In the rows, 128 means zero.
Where one turn sends some rows of the set: a few examples, then the rows asked
J_587: [ 78 104 140 132 116 114 124 111 161 123 126 161 121 115 122 146 147 135
 103 136 167 132 137 109 128 133 176 161 100 121 105 124 166 136 150 135
 106 110]
J_205: [134  98 184 112 115 132 142 137 129  87 133 176 111  82 115 119 113 138
 117  96 120 141 119 141 110  72 138 128 124 133 105 145 144  88 142 133
 116 153]
J_520: [113 152 141 107  99 172 115 125 157 124 127 116 139 104 127 127 142 129
 152  95  97 135 145 158 114 119 122 100 135 139 129 121 125 144  88 137
 122 129]
J_882: [175 133  68 120 129 146 126 120 142 120 122 147 129 128 113 130 189 121
 146 145 128 135  92 132 128 117 142 124 130 138 142 130 140 115 128 127
 126 148]
J_938: [119 131 111 134 115 151 126 128 105 131 160 148 117 109 171 132 154 120
  92  66 137 141 147 129 112 132 101 118 119 123 131 142 125 124 137 152
 124  67]
J_538: [180  94 125 141  94 139 142 129 123 107 141 144 130 110 133 108 178 120
 115 109 143 143 108 140 148 124 128  85  83 122 135  89 163 154  97 115
 143 126]
J_436: [117 107 127 116 106 119 101 137 101 125 165 116 155  64 122 123 161 151
 126 150 136 122 135 143 112 134 104 118  78 123 112 155 164 125 130 151
 138 107]
J_903: [120 121 142 116 126 109 153 155 155 126 157 133 101  78 136 127 113 156
 138  90 147 169 142 127 108  77 125 113 112 137 143 172 151 134 107 125
 118 153]
J_572: [110 143 150 118 146 154 136 161 138 118 160 108 132  75 128 138 155 123
 123 146 131 141 129 147 139 130 106 156 119 109 140 139 169 113 127 152
 167 142]
J_618: [ 91 159 129 123 129 148 134 124 140 131 104 165 122 135 186 142 149 135
 129 118 138 148 105 126 142 125 167 124 111 130 128 134 161 129 131 116
 106 148]
J_3: [ 77 120 142 128 118  94 114 121  86 135 126 116 125 126 118 113 135 114
 107 129 122 112 121 123 119 130 108 117 114 128 133 135 147 123 111 123
 133 176]
J_890: [ 97 105 131 136 141 147 137 136  98 122 145 154 130  98 124 129 122 115
 154 129 162 113 150 143 133 151 165 103 123 130 181 115 143 113 122 139
 122 159]
J_845: [148 107 150 125 110 109  73 131 147 122 156 161 123 111 108 132  82 133
 136 131 144 131 121 134 100 107 139 117 118 138 112 140 127 137 140 125
 161  97]
J_560: [101 122 126 140 125 185 148 133 114 148 154 133 139  98 125  94 156 122
 144 105 149 141  95 102 139 126 149 127 152 129 162 120 146 101 125 137
 135 108]
J_485: [144 100 144 183 122 132 138 124 139 159 150 115 156  80 132 131 134 153
 118 106 146 151 140 131 134 123 130 136  97 151 116 114 140 116  85 104
 160 126]
J_873: [147 112 132 127  98 134 140 108 122 109 156 168  98 113 126 126 158 156
  58 103 133 148 160 124  95  83 104 133 132 160 147 138 168 138 142 124
 114 121]
J_910: [144 108 168 122 127  85 125 135 149 116 101 142 115 112 167 154 140 105
 103 141 128 112 155 123 102 130 174 119 117 140 115 133 163 105 117 107
 121 119]
J_767: [123 118 145 148 145 120 154 139 114 131 136 161 109 152 144 101 155 148
 131  82 152 114 166 138 137 140 143  69 112 141 127 131 136  98 139 119
 143 152]
J_433: [159  85 160 134 103 142 152 148 155 159 116 144 115  91 109 136 155 104
 114 123 130 139 116 121 125 105 133 116 111 144  99 113 134 102 127 126
 125  76]
J_345: [141 114  99 116 113  97 128 132 142 111 135 180 133 106 175 121  87 129
 131 130 128 102 122 128 118 108 119 126 128 133 116 141 189 119 117 147
 126  99]
J_452: [176 104  78 129 110 136 146 133 146 113 152 154 107 130 104 116 105 103
 126  93 125 122 123 126 157  97 177 123 119 133 125 128 157 115 150 123
 136 137]
J_475: [124 117 110 139 123 126 150 122 168 127 165 165 110  86 101 147 162 108
 147  91 153 141  83 116 127 103 108 128  93 125 130 155 179 117 120 120
 106 153]
J_84: [125  98 137 160 130 131 132 113 132 141 125 132 164 114 129 123 166 118
  89 116 153  94 109  83 115 127 148 120 144 104 119 117 160 141 133 104
 129 109]
J_418: [174 105 147 134 146 107 120 118  88 145 136 136 129 135 140 126 121 110
 105 126 134 156 118 134 107 135  75 125 132 133 108 142 152 131 144 114
 135 117]
J_862: [144 120 145 119 161 126 146 141 130 151 171 108 158 118 117  90 137 151
  65 119 148 127 135 139 132 107 109 128  91 124 151 150 136 126 116 131
 120 130]
J_854: [127 111 133 123 114 144  83 122 136  98 123 160 130 117  91 134 108  81
 114  79 137 127 129 135 116 125 179 122 109 124 139 130 136 138 133 132
 119 161]
J_877: [148 105 121 138 142 134 129 119 127  71 121 169 133 141 108 145 164 145
 129 105 142 143 158 130 143 147 146 112 110 153  89  92 132 114 119 143
 137 127]
J_536: [153 119 145 133 119 155  96 129 152 123 125 120 123 130 103 130 213 105
 113 106 135 119 106 134 136 123  98 127 122 125 108 143 143 106 137 147
 146 109]
J_540: [130 146 129 111 119 142 117 147 149  92 142 122 152 117  99 126 116 150
 116 113 125 162 129 152 115 136 149 110  97 116 108 141 135 109  84 169
 126 149]
J_453: [110 105  94 139 100 134 158 103 143 140 161 138 106 151 116 125 200 121
 109 130 150 127 124 152  91 118 123 108 130 128 116 145 146 114 156 134
 122 129]
J_830: [ 75 135 145 111 121 136 122 113 139 114 117 158 124 109 133 121 127 147
 119 172 144 123 141 143  85 116 132 122 121 119 120 154 130 119 147 142
 107 160]
J_241: [ 82 118 106 133 105  97 121 139 133  89 165 115 154 116 122 160 146 113
 134 140 152 116 124 120  94  92 136 105 130 139 136 123 182 119 134 127
  99 126]
J_786: [126  93 106 140 130 117 145 144  66 133 148 148 128 116 124 115 151 176
 132 148 119 128 134 147 159 123 123 110 112 127 118 116 144 115 116 141
 164 130]
J_260: [190 113 165 122 123  82  92 135 135 108 147 158 129 114 152 121 155 125
 103 116  96 153 118 129 135 116 120 124 126 139 143 129 153 109  97 112
 127 101]
J_401: [130  87 146 106  85 117 131 145 117  92 162 122 100 103 127 161 159 113
 112 122 136 112 116 132 142 104 114  98 107 115 173 147 132 107 105 124
 111 164]
J_738: [150 114 108 138 145 136 154 116 129 116 152 133 131 133 130  99 120 131
  85 135 124 101 172 125 121 124 135 110 146 110 133 119 148 146 168 119
 127 107]
J_935: [157 136 136 131 149 127 160 129 121 115 142 174  98 147 139 118 117 157
 119  92 144 173 135 133 153 127 130 151 111 163 130 131 124 105 143 129
 136 119]
J_432: [115 117 117 121 104 138 129  87 129  59 153 148 126 122 117 120 112 139
  74 123 103 167 138 128 115 117 135 124 125 149 132 156 120 125 114 117
 114 110]
J_75: [148 122 146 126 104 151 103 146 121  90 129 136 104  77 144 104 154 139
 147 106 142 136 131  94 122 101 118 147 132 120 179 144 163  97 127 152
 110 138]
J_323: [109 121 152 125 129 144  96 130 124 123 154 128 133 126 195 117 160 113
 167 112 135 142 118 135 129 125 107 121 118 136 134 137 125 132 141 117
 131  84]
J_491: [150 134 101 144 173 139 152 117 130  83 151 178 101  80 138 156 114 147
 140 112 121 121 141 144 140 126 127 150 110 113 150 166 159 112 127 123
 135 127]
J_429: [131  84 118 130 137 130 139 129 135 147 176 165 132 114 192 136 113 156
 119  94 125 137 149 131 127 133 182 128 123 133 120 142 160 107 102 122
 129 148]

J_540 turns into J_323
J_538 turns into J_429
Now these:
J_587 turns into J_882
J_433 turns into J_491
J_862 turns into J_845
J_436 turns into J_260
J_452 turns into J_890
J_475 turns into J_786
J_485 turns into J_345
J_418 turns into J_205
J_618 turns into J_453
J_738 turns into J_854
J_935 turns into J_830
J_432 turns into J_520

Where one turn sends some rows of the set: a few examples, then the rows asked
J_134: [138 163 111 163 146 137 113 130 122 135 170 116]
J_206: [ 78 160 105 136 124 134 110 117 137 134 145 121]
J_357: [143 147 138 100 118 154 124 118 129 135 130 138]
J_407: [155 153 144 158 110 105 136 141 150 133 133  91]
J_969: [115 125 101 150 132 110 171 161 136 157 125 124]
J_500: [138 114 147 165 140 115  94 107 102 113 137 106]
J_469: [135 173 119 132 115 116 135  95 145 123 148 102]
J_58: [ 87 144 141 156 164 107 131 160 103 131 109 126]
J_217: [139 144 110 179 130  91 128 160 109 129 106 113]
J_844: [135 109 121 118 148 120 113 102 138 141 112 154]
J_167: [133  98 115 156 133  88 157 147 121 113 116 142]
J_125: [159 160 123 137 119  98 150 147 113 150 115 141]
J_775: [132 129 136 124 115 119 173 140  89 141 142 108]
J_821: [107 136  79 158 101 107 118 134 133 114 154 119]
J_102: [118 142 129 134 111 132 150 117 135  78 121 113]
J_466: [ 93 112 149 124 152 111 158 148 107 137 106 123]
J_192: [110 104 141 120 120  96 136 153 150 160 136 114]
J_876: [102 110 138 157 120  92  94 144 100 144 113 127]
J_671: [163 141 154 155 122 113 159 128 138 130 142 104]
J_498: [ 95 121 142 115 153 101 104 134 135 108 115 138]
J_863: [ 81 134 147 111 148 112 107 132 123 113 136 131]
J_359: [ 99 121 134 135 102 155 133 150  96 158 139 120]
J_909: [ 72 120 145 127 153 112 111 129 121 110 139 128]
J_42: [105 151 137 116 114 125 152 145 104 111 122 156]
J_372: [108 131 124 166 111  91 135 138  91 104 145 154]
J_488: [ 97 138 127 163 134 111 146 146  90 126 173 121]
J_218: [134 141 112 122 125 164 116 147 149 142 134 113]
J_638: [148 151 145 177 121 105 141 140 143 130 142  91]
J_832: [108 106 132 151 101  86 144 131  95 114 140 146]
J_628: [157 140 124 145 128  97 112  92 146 136 131 108]
J_310: [135 129 117 159 125 136 115 164 122 134  94 155]
J_762: [104 122 113 132 159 144 121  97 101 128 140 129]
J_861: [147 131 117 137 136 155  97 147 143 157 131 114]
J_262: [156 108 107 129 126 115 127 110 106 127 161 149]
J_321: [145 101 104 133 118 121 148 125 161 133 127 110]
J_566: [128 137 113 159 155 114 146 152 106 173 151 130]
J_885: [125 172 136 141 153 111 123 164 132 139 149 151]
J_599: [124 157 109 123 117 130 112 101 105 106 108 140]
J_586: [167 153 155 149 119 114 142 132 134 137 145 100]
J_924: [110 125 115 129 105 118  96  95 102 129 111 108]
J_967: [119 142 115 151 113 124  76 133 147 143 115 105]
J_842: [ 94 121  89 144 143 129 121 113 138 109 105 123]
J_103: [ 92 121 142 123 160 106 118 132 131 100 120 147]
J_604: [124 150 124 148  96  93 137 148 106 169 135 100]

J_628 turns into J_466
J_599 turns into J_566
Now these:
J_638 turns into J_498
J_310 turns into J_262
J_844 turns into J_775
J_134 turns into J_876
J_762 turns into J_604
J_861 turns into J_832
J_586 turns into J_909
J_500 turns into J_192
J_967 turns into J_167

